Each row has a name. Each piece below is followed by the name of the row it came from, unless a question asks for something else. Each question is about the rows just above it. Places in a row count from 1.

(125): [147  76 177 158 161 113 127 123 148]
(70): [155 165  62 107  99 146 136 146 160]
(39): [164 116  63 108  99 105 118 142 160]
(92): [156 121 204 132 132 149 146 115 113]
(90): [157 121 204 130 122 140 114 142 150]
(71): [109 167  62 108  99 146 136 129 112]
(161): [100 120 147 104 183 135 118 114  80]
(159): [ 92 134  61 158 161 112 139 113  96]
After [157 121 204], its row goes on with : [130 122 140 114 142 150]
After [ 62 108  99], its row goes on with : [146 136 129 112]
[63] is at row and place : (39), 3
Go on from [158 161 113] to the end of its row. : [127 123 148]
The rest of the row after [ 62 108  99 146 136]: : [129 112]
Row and place of [165] in the named rows: : (70), 2
Where in the named rows is [139]? : (159), 7

(6): [107  64  68 113]
(114): [128 141  55 154]
(136): [109  57 106 187]
(80): [109  57 106 121]
(202): [ 97 188  70  52]
(154): [ 97  64  67 113]
(77): [136 119  52  72]
(130): [ 97 105  70 206]
(23): [113  87 148 142]
(107): [121 157 139 204]
(190): [101  58 112 129]
(213): [116 129  67 146]
Go on from [157 139] to the end of its row. : [204]
[187] is at row and place : (136), 4
The rest of the row after [107  64]: : [ 68 113]
Where in the named rows is [58]? : (190), 2

(73): [121  95  90 185 106]
(111): [121  95  90 184 106]
(3): [121  94  90 184 107]
Go on from [121  94  90] to the end of its row. : [184 107]
After [121  94  90 184], its row goes on with : [107]
After [121  95  90 184], its row goes on with : [106]
Go on from [ 90 185] to the end of its row. : [106]

(19): [130 130 145 136 148  97 120 131 126 133]
(163): [130 142 143 136 131 119 117 132 139 135]
(10): [130 130 145 136 148  97 120 131 126 139]
(41): [125 107 127 129 124 134 124 121 129 117]
(142): [126 122 127 130 124 111 128 119 130 136]
(144): [130 130 145 136 148  97 109 146 144 122]
(147): [130 130 145 129 125  97 114 133 135 127]
Go on from [129 124] to the end of its row. : [134 124 121 129 117]
Where in the named rows is [114]? : (147), 7

(22): [164 135 161 205 101 111 136 208  90 151 152  62 161 170  62 171 109]
(149): [122 150 136 135 133 123 152 159 130 127 128 131 128 129 129 145 163]
(113): [122 159 135 125 140 137 154 146 147 154 145 147 150 132 147 152 172]
(64): [117 195 124 106 177 184 121  92 161 132 128 120 110 123 154 147 153]
(12): [129 126 129 128 128 128 128 127 129 127 128 131 128 128 129 127 127]
(7): [117 196 136 135 133 123 152 159 127 158 138 136 151 139 136 145 128]
(32): [117 195 124 128 177 184 121  92 161 132 128 120 110 123 146 147 153]
(104): [143  66 113  60  79 116 137 135 174  97 176 171 138  96 178 133 145]
The rest of the row after [158 138 136 151]: : [139 136 145 128]
The rest of the row after [128 131 128 128 129]: : [127 127]
[117 196 136 135 133 123 152 159 127 158 138 136 151 139 136 145 128] : (7)
After [159 130 127 128], its row goes on with : [131 128 129 129 145 163]
After [129 127 128 131], its row goes on with : [128 128 129 127 127]
Go on from [127 158] to the end of its row. : [138 136 151 139 136 145 128]

(148): [157 139 108 111 108 176]
(150): [111  89 103 130 152 149]
(157): [142 110 173 157 111 102]
(46): [157 158 108 111 108 176]
(186): [130 139 138 104 112 174]
(116): [137 152 152 162 100  92]
(63): [137 151 112 157 107 133]
(86): [104 149  88 143 142 104]
(189): [147 156 177  96 118  97]
After [137 152], its row goes on with : [152 162 100  92]
[137 151 112 157 107 133] : (63)

(133): [160 126 112 109 119]
(61): [ 96 180 113 125 174]
(36): [179 108 111 125  76]
(89): [108 183  86 119 168]
(15): [ 96  75 113 125 174]
(69): [135 121 184 175  88]
(103): [ 96 179 113 125 174]
(95): [108 124 134 119 168]
Row and place of [135] in the named rows: : (69), 1
The rest of the row after [179 113]: : [125 174]

(29): [142  73 107  64]
(79): [107  72 107 152]
(97): [147 116 128 135]
(35): [152 147 116 128]
(45): [ 94 153 147 116]
(82): [ 73 107 151  94]
After [ 94 153], its row goes on with : [147 116]
Where in the named rows is [64]? : (29), 4
Which row holds [107  72 107 152]? : (79)

(57): [155 139 152 130 171 153]
(177): [157 205 138 156 106 118]
(9): [157 205 139 156 106 114]
(132): [117  87 122 116 131 146]
(11): [117  87 122 116 131 128]
(25): [117 138 122 116 131 116]
(183): [130  86 137  97 128 166]
(110): [144 129 141  64 132 161]
(102): [149 134 156 141 147 153]
(156): [ 87  85 101 122  82 109]
(5): [139 176 124 109 100 175]
The rest of the row after [157 205 138 156 106]: : [118]
[144 129 141  64 132 161] : (110)
Where in the named rows is [137]? : (183), 3
[132] is at row and place : (110), 5
[97] is at row and place : (183), 4

(197): [149  75 194 126 102]
(162): [126  66 177 131 182]
(60): [ 97  93 154 100  64]
(26): [208 126  98 123 112]
(172): [176  89  78  97 157]
(158): [182 192  91 157 172]
(188): [153 150 101  99  48]
(174): [182 192  91 157 147]
(118): [178 167 171 182 137]
(53): [152  88  68  78 109]
Row and place of [100] in the named rows: : (60), 4
Row and place of [109] in the named rows: : (53), 5
After [208 126], its row goes on with : [ 98 123 112]
Where in the named rows is [171]? : (118), 3

(58): [159  81 143 145 144]
(33): [116 147 151  83 144]
(141): [123 139  99 187  75]
(83): [ 93  94 117 151  81]
(84): [149 154  90  94 138]
(115): [116 148 139 148  94]
(146): [149 154 118 167 152]
(21): [ 86 166  91  94 134]
(42): [100 118 160 164 153]
Row and place of [147] in the named rows: : (33), 2
Row and place of [117] in the named rows: : (83), 3
Row and place of [99] in the named rows: : (141), 3
The rest of the row after [116 148]: : [139 148  94]
After [91 94], its row goes on with : [134]

(126): [113 129 131  91]
(47): [126 129 130 125]
(50): [156 129  96 190]
(62): [131 123  85 128]
[130] is at row and place : (47), 3
Where in the named rows is [128]? : (62), 4
After [129 130], its row goes on with : [125]

(87): [126  62 138 168 123 139 139 125 118 117 123]
(81): [130  62 116 168 122 140 121 154 137 113 124]
(40): [128 137 122 123 123 139 139 126 114 135 139]
Row and place of [130] in the named rows: : (81), 1
Go on from [ 62 138 168 123] to the end of its row. : [139 139 125 118 117 123]
After [123 139 139 125], its row goes on with : [118 117 123]
Where in the named rows is [118]? : (87), 9
Go on from [137 122] to the end of its row. : [123 123 139 139 126 114 135 139]
After [125 118], its row goes on with : [117 123]

(119): [145  94 128 140 108]
(85): [121 190 122 144 130]
(67): [191 152  83 128 128]
(112): [ 94  93 128 193  93]
Where in the named rows is [191]? : (67), 1
Where in the named rows is [152]? : (67), 2
After [145  94], its row goes on with : [128 140 108]

(166): [128 157 135 158]
(94): [147 113 135 147]
(98): [140 129 136 117]
(165): [129 157 129 118]
(74): [128 128 128 128]
(59): [140 127 128 117]
(30): [140 128 136 123]
After [128 136], its row goes on with : [123]
Where in the named rows is [118]? : (165), 4
Where do [147 113 135 147] appear? : (94)
[128 157 135 158] is in which row? : (166)
[123] is at row and place : (30), 4
After [129 136], its row goes on with : [117]

(96): [108 154 136 119 132 129 135]
(124): [143 113 149 154 137 120 135]
(128): [103 124 129 135 109 195 130]
(31): [149 107 157 164 139 116 138]
(44): [151 107 123 147  68 196 130]
(135): [138 124 129 135 109 154 131]
(49): [129 154 136 119 128 128 128]
Where in the named rows is [157]? : (31), 3
[151] is at row and place : (44), 1
[147] is at row and place : (44), 4
Go on from [138 124] to the end of its row. : [129 135 109 154 131]
Go on from [119 132] to the end of its row. : [129 135]

(17): [148 142 144 126 142 153 121  64 154 120 139 136 141 128 116 132]
(127): [107 139 123 100 157 119 147 151 121 120 139 136  84 163 152 146]
(52): [ 95 118 117 124  72 117 156 105  92 146 118 129 108 202  94 134]
(109): [107 139 123  97 157 119 147 151 129 154 118 130 108 163 152 146]
Go on from [120 139 136 141] to the end of its row. : [128 116 132]
After [118 130 108], its row goes on with : [163 152 146]
Where in the named rows is [97]? : (109), 4
After [118 130], its row goes on with : [108 163 152 146]
After [126 142 153], its row goes on with : [121  64 154 120 139 136 141 128 116 132]
[126] is at row and place : (17), 4
[107 139 123  97 157 119 147 151 129 154 118 130 108 163 152 146] is in which row? : (109)

(24): [129 137 118 128 122 128 121 150 131  98 133 113 124 128 153]
(120): [129 138 118 128 122 130 117 117 156 118 166 106 117 128 122]
(78): [129 138 118 128 122 130 117 117 156 118 166 106 119 128 121]
(8): [129 138 118 128 122 130 117 131 156 118 166 106 119 128 121]
The rest of the row after [150 131]: : [ 98 133 113 124 128 153]
The row with [129 138 118 128 122 130 117 117 156 118 166 106 117 128 122] is : (120)

(4): [143 142 134 145 139 100 120 107 122 144 133 105 113 109  88 145 142 135
 130 138 122 126 105 143 117 108 143 134 105 153 139 141 122 145 134  99
 107 189  96]
(13): [136 125 119 154 154 124 118 126 136 137 119 130 113 121 125 121 130 136
 118 125 124 104 105 142 102 108 136 125 143 146 125 131 131 105 115 114
 111 181 103]
(34): [143 142 134 145 139 100 120 107 122 144 133 105 113 109  88 145 142 135
 130 138 122 126 105 143 117 108 143 134 105 153 139 153 122 145 134 100
 107 189  96]
(100): [143 142 134 145 139 100 120 107 122 144 133 105 113 109  88 145 142 134
 130 138 122 126 105 143 117  96 143 134 105 153 125 153 122 145 134 100
 107 189  96]
The rest of the row after [139 153 122 145]: : [134 100 107 189  96]
[143 142 134 145 139 100 120 107 122 144 133 105 113 109  88 145 142 134
 130 138 122 126 105 143 117  96 143 134 105 153 125 153 122 145 134 100
 107 189  96] : (100)
Go on from [114 111 181] to the end of its row. : [103]

(72): [129 141 117 124 157 144 119 189 143]
(43): [101 129 127 124 157 144 207 188  87]
(134): [ 95 139 141 130 197 117 188 169 148]
(37): [163 126 116  99 116 103 174 112  75]
(16): [101 129 192 124 157 144 119 188  87]
(153): [128 128 128 128 128 128 125 128 128]
After [124 157 144 119 188], its row goes on with : [87]
Where in the named rows is [163]? : (37), 1
Where in the named rows is [99]? : (37), 4
[95] is at row and place : (134), 1
Row and place of [139] in the named rows: : (134), 2

